Look-ups in named tables: a row name and a column name give one cell, copied from the table.

gamob.tsv
	kef	falut	gusugad	fevo	vanibe	govevo
rusonel	58550	47361	27958	95585	59100	62319
batavi	40986	51985	72564	2915	40446	37086
defore	46486	46679	57442	45374	51523	44845
gepud	44523	50051	62099	27510	46784	42311
rupo	50440	51019	47579	45315	52448	51050
pavabeg	52673	52715	40918	58334	49215	54329
reg	48375	46586	54334	49518	51609	47391
nedotak	50590	50078	59684	25648	44940	49362
muv	56491	47595	35226	80845	55895	59069
gulu	51028	51579	45928	45578	52866	52002
pubarol	48018	49684	50783	46560	52370	47755

fevo of pubarol = 46560
falut of rupo = 51019
govevo of nedotak = 49362
kef of defore = 46486
gusugad of defore = 57442
fevo of nedotak = 25648
gusugad of pavabeg = 40918
gusugad of gulu = 45928
vanibe of nedotak = 44940
vanibe of rusonel = 59100
falut of muv = 47595
govevo of muv = 59069
falut of reg = 46586
fevo of muv = 80845
kef of pavabeg = 52673
vanibe of gepud = 46784
gusugad of gepud = 62099
Which row has the largest fevo? rusonel

sozegok
cols = vuz, pas, nuvet, givupe, togopi
bul: [89, 92, 100, 120, 95]
baget: [117, 62, 55, 139, 236]
gazagop: [125, 88, 53, 125, 184]
zit: [94, 95, 99, 109, 91]
fezagop: [98, 94, 107, 106, 100]
mubobos: [98, 97, 99, 103, 95]
pamamek: [108, 97, 112, 92, 121]
kudusup: [114, 127, 82, 145, 38]

fezagop, vuz => 98
pamamek, pas => 97
baget, pas => 62
pamamek, togopi => 121
pamamek, vuz => 108
baget, nuvet => 55
Row with the largest pas: kudusup

Table zezu
         favok  rus  geko  fozafal  nono
kiba        67   43    70       37    58
pezinin     26   43    17       51    33
roburi      64   43    27       62    60
zed         45   52    72       51    28
fodugak     41   35    10       38    59
sepu        51   16    32       25    42
lozik       45   54    78       49    28
lefiluf     26   44    63       24    32

roburi, geko -> 27
zed, favok -> 45
lefiluf, geko -> 63
sepu, favok -> 51
fodugak, favok -> 41
zed, rus -> 52
kiba, rus -> 43
pezinin, favok -> 26
lozik, nono -> 28
zed, nono -> 28
lozik, rus -> 54
roburi, favok -> 64
roburi, nono -> 60
fodugak, rus -> 35
roburi, fozafal -> 62
kiba, fozafal -> 37
sepu, geko -> 32
Row with the largest rus: lozik

farapan =
         taliru  mutote   gasi
rofiz     -2124   -1019  -1198
toru       -721   -1943  -2069
bal       -4263     241  -4009
vur       -5026    2162  -9493
ruketo    -4327    -235  -7009
nuru       4215   -4607   4562
misot       794    -902   1239
pokezil   -2423    -932  -1321
filem     -8493     452  -4500
zitoner    -484   -2317   -313
fabez      -768   -6880   8232
lidive    -1099   -1991  -1161
migemi    -2371   -1276    686

What is the taliru of fabez in farapan?
-768
What is the taliru of nuru in farapan?
4215
What is the mutote of toru in farapan?
-1943
What is the taliru of migemi in farapan?
-2371
What is the gasi of bal in farapan?
-4009
What is the taliru of bal in farapan?
-4263
What is the gasi of zitoner in farapan?
-313
What is the taliru of ruketo in farapan?
-4327
What is the gasi of fabez in farapan?
8232

zila =
|  | vok | fogisuk |
|---|---|---|
| monima | 0.12 | 0.96 |
| subupo | 0.08 | 0.95 |
| tulel | 0.68 | 0.38 |
| runat | 0.77 | 0.35 |
| pok | 0.08 | 0.95 |
| tomo | 0.10 | 0.95 |
| vodaf | 0.18 | 0.97 |
| fuvazu | 0.15 | 0.95 |
| durul | 0.73 | 0.36 |
| somudul | 0.07 | 0.95 |
| nep | 0.77 | 0.35 |
| zunile | 0.64 | 0.38 |
| tolil | 0.67 | 0.37 |
| sibekop | 0.12 | 0.95 |

What is the vok of tomo in zila?
0.10
What is the fogisuk of fuvazu in zila?
0.95
What is the fogisuk of zunile in zila?
0.38
What is the vok of vodaf in zila?
0.18
What is the fogisuk of runat in zila?
0.35
What is the vok of tulel in zila?
0.68
What is the fogisuk of monima in zila?
0.96
What is the fogisuk of tolil in zila?
0.37
What is the fogisuk of durul in zila?
0.36
What is the vok of monima in zila?
0.12
What is the vok of subupo in zila?
0.08
What is the vok of pok in zila?
0.08
What is the vok of tolil in zila?
0.67
What is the vok of fuvazu in zila?
0.15
What is the fogisuk of pok in zila?
0.95
What is the fogisuk of sibekop in zila?
0.95
Which row has the largest fogisuk? vodaf

